In the rows, zero is written as 128.
Each run below is a few steps of one of 6 hidden systems, one row a step.
Z_453, seq 1, 10 rows:
[[102 111 130 134 149  89 183 164 152 111  69 119  78 116 146  88  80 149]
 [209 131 196 122 165 123 169 147 147 103 150  89 146 116 135 133 111 158]
 [179 212 124  96 120 166  83 142 100 134 129  89 139 117 101 151  87 113]
 [ 78 149  71 156 118  68  89 185 126 158 103 111 132 107 143 140  71 136]
 [137  97 149 157 142  46 152 106 167 162 153 120 167 131 129 189 144 182]
 [151 142 190  91 105 146 105  50 131 163 116 148 118 162  85 181 115 132]
 [ 78 103 152 115  82 122 109 142  82 154  57 174 105 113 156  87  54 100]
 [180  51 152 150 115  45 182 149  94  99 123 128 166 100 162 100 137 116]
 [225 135 162 118 136 127  70 106 106  70 159 119 145 152  82 168 165  78]
 [ 61 147 105 155 113 166   4 165 113 137 133 168 134 120 149 130 102  72]]
Z_482, seq 2 (10 x 18):
[[113  70 111 152 113 143 170 145 119 141 105 136 110 122 142 120 103 157]
 [115  84 125 135 129 102 155 111 139 158 147 120 146 132 142 135 171 158]
 [141  91 123 130 135 164 111  90 116 139 175 132 112 139 109 150 149 135]
 [118  68 130 125 120 156 129 112 115 141 112 120  90 109 118 106 111 110]
 [115 102 133 100 125  95 158  96 130 157 119  95 134 104 133  98 155 120]
 [154 139 134 108 150 114 130  77 125 119 170 122 113 129 101 124 154 120]
 [159 106 160 123 139 141 117 118 121  99 117 130  94 113 111 106 101  92]
 [139 125 152 114 126  93 137 136 132 141 110  94 157  81 151  91 122  97]
 [143 180 113 122 146  76 103 111 126 129 170 114 144 119 114 136 136 119]
 [142 145 151 130 143 127  80 133 130 102 110 143  96 137 109 146  85 105]]
Z_842, seq 3:
[[115 135 128 114 158  67  93 150  77 110 166 133 113  95 168  48 109  90]
 [127 121 100 131 185  87  85 170 142  95 147  73 110  92 129  86 149  88]
 [130 167  94 145 157  99 116 108 191  89 134 107 140  80 102 113 161  60]
 [101 213  82 117 131  80 157 103 151  96 122 149 131 125 119  88 156 103]
 [114 177  99  97 159  90 194 137 144 114 106  97 108 146 132  84 163 156]
 [166 120 143 128 160 107 218 124 181  94 105  96 122 128 116 122 156 151]
 [159 119 136 171 116 116 217 126 152  62 115 173 137 141 126 130 134 135]
 [118 105  72 179 102 145 193 168 113  98 121 169 137 152 143 123 143 158]
 [126  87  60 160 104 176 174 137 129 143 128 114 125 144 108 160 155 164]
 [130 111  95 150 101 188 156  83 147 138 121 145 100 154  73 189 126 157]]
Z_880, seq 4, 10 rows:
[[127 198 152 147 138 131  97 123 156 129 162 155 155 126 130 154 106 130]
 [152 150 152  98 115 158 160 127  82 146 143 129 125 138 144 114 102 168]
 [128 100 104 113 106 108 172 137 126 151  72  89 127 128 126 127 137 142]
 [140 131 132 159 135  82 125 119 184 108 117 127 157 117 110 169 145 112]
 [172 147 168 144 147 134 119 129 123  97 168 156 126 141 130 146 103 142]
 [128  82 127 124 122 149 138 155  80 151 129 118 100 137 147 120  96 165]
 [ 91  86  98 133 119  99 121 108 147 175 116 105 134 113 122 145 146 131]
 [122 156 147 134 138 108 112  72 158 117 140 155 123 123 102 150 118 109]
 [135 134 181 112 134 140 134 130 105 116 118 154 102 130 146  94  85 130]
 [125  71 141 112 127 115 146 144 114 150 111  96 137 114 155  93 149 122]]
Z_360, seq 5, 10 rows:
[[170 120 135 167 173 109 122 153 188  82 112  96 105 114  94 168 100 123]
 [145 120 157 149 132 160 159 152 153 136  92 120 100 111 124 157  35 170]
 [135 108  95 108 143 129 155 143  98 167 131  64  77 101 123 112  71 177]
 [120  87 118 113 167  56 102 107 127 133 108  85  64 118  97 127 103 122]
 [107  95 207 111 129  71 133 108 162 162  64 134 108 115 134 135  69 135]
 [128 109 190  79 127 100 141 103 106 214 145  90 145 107 161 124  97 183]
 [143  87 160  96 161  66  57 100  69 151 194 109 105 122 134 114 125 120]
 [ 82  98 192 131 116  66  56 130 108 138 112 186 137 109 171 101  84  79]
 [ 54 138 144 120  79 108  95 117 108 231 143 152 200 110 182 130 124 145]
 [103 129  96 102 105 108  63  70  59 175 203 151 142 172 121 145 186 128]]
Z_880, seq 6:
[[ 52  88 135 153 119 109 118  93 166 176 132 161 141 123 151 137 146 141]
 [129 130 167 105 127 164 137  43 148 131 148 160 110 139 100 133 154 115]
 [135 107 146 119 121 169 171 131 115  90  80 147  76 119 124  75  91 104]
 [ 98  74 130 153 150 112 150 166 162 111 118 115 145  96 174  78 163 111]
 [154 124 100 133 166 134 101  97 137  95 202 117 131 135  99 133 208 107]
 [134 159  88 128 146 184  89 153  91  90 131 140  56 145  98 118  76 115]
 [ 51 146 111 133 134 148 105 178 143 182 115 111 136  97 180  94  99 147]
 [116 178 114  89 127 120 141  57 149 175 174  95 169 113 115 127 196 127]
 [180 206 120  94 120 125 166 108 111  73  76 130  82 158  72 128  97 111]
 [123 129 167 148 141 110 146 237 153 108  64 105 152 116 187 105  86 137]]
Z_482, seq 7, 10 rows:
[[139 101 173 130 118 128 178  98 116 122 137 168 130 130 146 102 126 139]
 [171  80 134 135 126 104 133 138  83 111 160 123 150 123 146 110 154 115]
 [152  87 116 150 157 117  99 145 135 128 161  83 119  96 116 136 126 121]
 [ 93 119 141 132 138 121  90  93 167 169 130 116 128  86 123 139 105 107]
 [ 95 150 135  86 102 115 103  85 111 166 114 136 133 131 127 116 134 106]
 [144 163 122  76 126 115 134 125  90 115 105 116  90 165 109 104 129 127]
 [156 151 156 115 165 121 168 146 141  90 113 114  97 131 128 105 102 148]
 [144 144 176 150 145 107 141 143 145 105 158 146 160 104 162 107 118 127]
 [135 128 123 161 126 103  74 159 104 115 164 150 165 117 148 130 133 100]
 [108 128 100 142 131 123  62 168 130 137 110 104 124 125 123 146 117 110]]
Z_305, seq 8:
[[106 120  76 161 152  52 112 132 154 145 164  90 143 104 124 151 138 140]
 [ 80 172 119 130 148 174 104 136 191 150 104 115 115 153 117 161 134 154]
 [117 186 133  86 113 187 147 117 103 156 148 129 141 124 149  84 131 134]
 [151 155  98 103 111  47 170 127  84 135 126 103 145 111 129 104 120 136]
 [141 139 143 144 128  86 135 169 166 116  55 108 139 133 122 167  94 133]
 [158 157 186 145 127 197 109 148 148 119 137 142 156 114 141 149  89 127]
 [161 145 104 134 122 123 101 102  74 124 194 142 125 104 106 127 100 109]
 [ 97 103  81 120 106  89  82 121 112 161  92 112 107 136 102 156 120 116]
 [112 109 176 101 107 174 105 124 143 175  92 122 152 160 143 155 160 139]
 [175 150 168  90 126 127 166  83  91 112 159 149 127 157 122 112 149 142]]
Z_453, seq 9 (10 x 18):
[[105 169 158 117 151 107  98 149 161 135  90 136 113 176 134 166 100 165]
 [120 112 170 132 103 141 155 135 156 177  88 116 171 102 159 145  94 152]
 [187 133 127 131  88 107 184 101 104 121 109 132 135 116  96 153  90 132]
 [155 137 148 123 127 106  90 167  88  99  95 146  91 175 120 149  82 128]
 [129  82 155 153 118 120  88 184 112 150 126 122 174 109 176 140 111 126]
 [172 105 105 156  90 112 136  91 111 140 169 126 181 108 103 172 155 119]
 [110 134 103 128 116 120  78  94 100 120 129 178  92 181  91 162 129 118]
 [ 58  60 150 147 120 127 108 145 123 154 114 169 130 137 182 102 135 135]
 [169  67 143 129 103 138 192  83 121 121 148 131 165 104 130 108 187 113]
 [160 148 107 107 134 170 106 101  92  64 128 147  74 159  77 114 146  79]]
Z_360, seq 10:
[[118 206 107 115 107 132 154 129 108 142 133 153 141 165 135 137 123 174]
 [162 166 101  92 134 118 111 148  90 105 122  97 127 170 110 124 173 121]
 [174 121 133 151 111  90 130 153 131  73  88 136 156 139 115 146 143  90]
 [142 142 135 171 114 126 169 169 149 123 130 143 173 131 151 160 112 169]
 [155 118  91 140 145 165 117 168 101 132 161 106 113 159 121 151 133 174]
 [135  80  89 144 129 138 117 158 110  87  94 130  82 139 106 126 119 105]
 [ 92  99 118 151 111 124 184 139 167 135  71 132 132 110 141 125 124 138]
 [133 112 127 119 150 145 158 102 154 161 151  94 118 143 112 156 156 181]
 [168  82 163 111 161 147 122 112 117  93 134 123  67 147 102 117 125 116]
 [122  98 170 138 129 126 159 148 146 120  94 127 132  73 162  77  93 101]]
Z_305, seq 11:
[[189 124 176 157 135 116 164 127 131 107 167 147 158 131 134 163 110 165]
 [147 128  96 160 153 134 127 126 124  87 144 141  64 121  83 144  64 130]
 [ 83  67 119 139 113 177  83 141 131 172 109 111 114  87 138 121  95 110]
 [128 108 156 109 129 132 103  88 127 194 193 102 164 128 135 151 174 157]
 [123 170 117  86 148  83 153  73 127 132 124 132  67 177  88 138 129 167]
 [ 88 116 156  97 116 133 150 168 113 134  43 135  86 139 163  76  86 130]
 [183  98 198 126 143 117 135 169 114 122 157  97 184 101 181 103 135 128]
 [175 158 135 150 181  55 104  99 161  73 174 125 106 119  82 158 111 115]
 [ 42 134 104 156 134 151  50 151 153 127  89 171  78 126 130 122  74  96]
 [109 115 136 106 112 195  67 157  82 181 179 112 181 133 184 107 185 120]]
Z_842, seq 12:
[[103 118 141 159 119 145  62 150 137 135 123 148 137 103 138 140  85  99]
 [106 161 107 125 116 125  72 120 105 174 177 117 160  95 142 129 119 114]
 [146 162 117  84 143 105  79 108  97 138 136  93 101 136  96 127 129 111]
 [111 154 175 103 158  94  88 135 164 132  83 108 109 127 132 127 101 109]
 [131 160 184 118 150  84 125 126 152 140 150 123 176  93 164 103 130 116]
 [177 142 133 115 133  73 127 141  84  83 150 122 149 130 131  96 157  95]
 [118 106 102 136 141  81 112 172 133  82  77 119 117 140 130 110 158  89]
 [ 90 124 107 153 137 106 132 119 195 134 128 116 177 103 139 126 195 104]
 [143 168 100 103 121 131 164  72 127 107 159 144 144 145 102 114 204 113]
 [109 132 119  88 128 135 173 129 120 102  61 137  73 177 121  88 152 127]]

Which system made each of these runs?
seq 13 (2 x 18):
[[127 167  57 124 122  91 107  78 118 121 151 121 120  98  79 126 138  82]
 [ 93 200 146 110 147  99  94 154 121 104 100 161  96 154 145 105  78 125]]
 -> Z_880
seq 14, 2 rows:
[[137 159  57 119 115 125 152 125  62 106 157 139  92 134 109  97 112 132]
 [119  84  94 129 100 104 139 160 132 147  58  82 136 108 126 130 132 110]]
 -> Z_305
seq 15, 2 rows:
[[ 78 168 128 127 130 112 108  89 143 128 152 181 143 143 139 114 163 112]
 [138 158 162  85 126 192 132 117 115 117 111 141 108 162 126 108 144 119]]
 -> Z_880
seq 16:
[[123 178 128 164 138 169 130 157 160 120 133 152 131 150 129 170  93 172]
 [121 151 113 137  98 157 172 154 122 157 108 134 149 156 144 158 116 192]]
 -> Z_453
seq 17:
[[118 169 115 101 117 153 182  84 138 130 126 131 123 125 116  95 152 122]
 [166 131 121 132 129 121 173 105 112  65 132 160 109 145 107 112 148 112]]
 -> Z_482
seq 18:
[[130 113 122 183 111 116 132 141 157  98 116 156 171  92 132 132 130  84]
 [149 153 124 164 122 120 138 117 132  84 161 183 154 155 122 156 148 129]]
 -> Z_453
seq 19 (2 x 18):
[[159 132 164 114 132  87  68 105  99 165 176 114 163 142 125 167 141 135]
 [ 87 118 120 110  89 107  63  91 115 188 104 129 142 115 121 144 124  89]]
 -> Z_453
seq 20 (2 x 18):
[[123  86 153 102 168 132 115  86 134 164 146  95  57 137 104 142 102 169]
 [114 116 170  80 137 144 117 105  95 195 144 104  98  91 146  84  75 141]]
 -> Z_453
seq 21, 2 rows:
[[112 112 110 119  91 209 140  74 101 128 136 188 109 168 110 125 171 120]
 [ 86  76  88 125 114 176 163 149  95 102  94 160  79 154 146  64 155 117]]
 -> Z_453
seq 22:
[[131 122 102 130 157 153 139 176 104 105 141 117  86 150 136 108 118 160]
 [140 119 116 122 149 165 128 155 125 145 152  75 125 125 133 130 149 161]]
 -> Z_453
seq 23, 2 rows:
[[134 135 105 116 140 143 118 140 164 168 125  41 147  89 117 140 145 125]
 [107 196 150 111 124 125 140  74 175 172 128 126 149 112 119 151 115 139]]
 -> Z_305
seq 24:
[[126 125  87 131 119 154 114 113 111 181 178  96 131 126 113 157 130 166]
 [114 148 105  90 120 130 148  89 131 175 104  92  97 135  99 142 122 160]]
 -> Z_305
seq 25 (2 x 18):
[[ 82 116  56 114 118 138  94 141  90 177 138  97 111 128 130 114 143 134]
 [123 137 135  83 123 127 142 110 150 178  96  72 151 142 123 136 188 140]]
 -> Z_305
seq 26:
[[ 66 110  84 161  85 130 185  84 163 163 122 167 166 113 131 133 161 135]
 [141 120 138 120 127 131 202  74 137  86 106 180  81 191  94 133 155 149]]
 -> Z_453
seq 27 (2 x 18):
[[114 179  79  97 147 102 137 151 139  86  96  99 120 149 124  84 196  98]
 [106 131 131 159 181 153 123 156 221  97 108  97 119 111 128 130 151 112]]
 -> Z_453
seq 28, 2 rows:
[[133 150  79 138 122 146 120 124 129 127 161 115 152 127 112 142 166 123]
 [124 116  96 154 124 158 131 117 145 103 107 144  91 133  89 147 114 118]]
 -> Z_482
seq 29 (2 x 18):
[[109 143 111 108 118 110 109 201 107  98  38 125 112 171 149  99 133 107]
 [147 103 106 143  83 101 152 139 152 159  83  81 204 118 124 176 174 128]]
 -> Z_360
seq 30:
[[115 127 138 117 111 127 119  81 120 125 132 173 135 147 120 132 159 111]
 [ 92 126 139  98 137 153 121 136 109 140 111 134 107 153 155  97 142 134]]
 -> Z_842
seq 31 (2 x 18):
[[105 107 132 119 151 133  77 109 131 153 152 115 101 129 119 134 131 123]
 [111 138 130 110 127 142 100  97 116 152 134 127 109  96 119 110  99 101]]
 -> Z_880
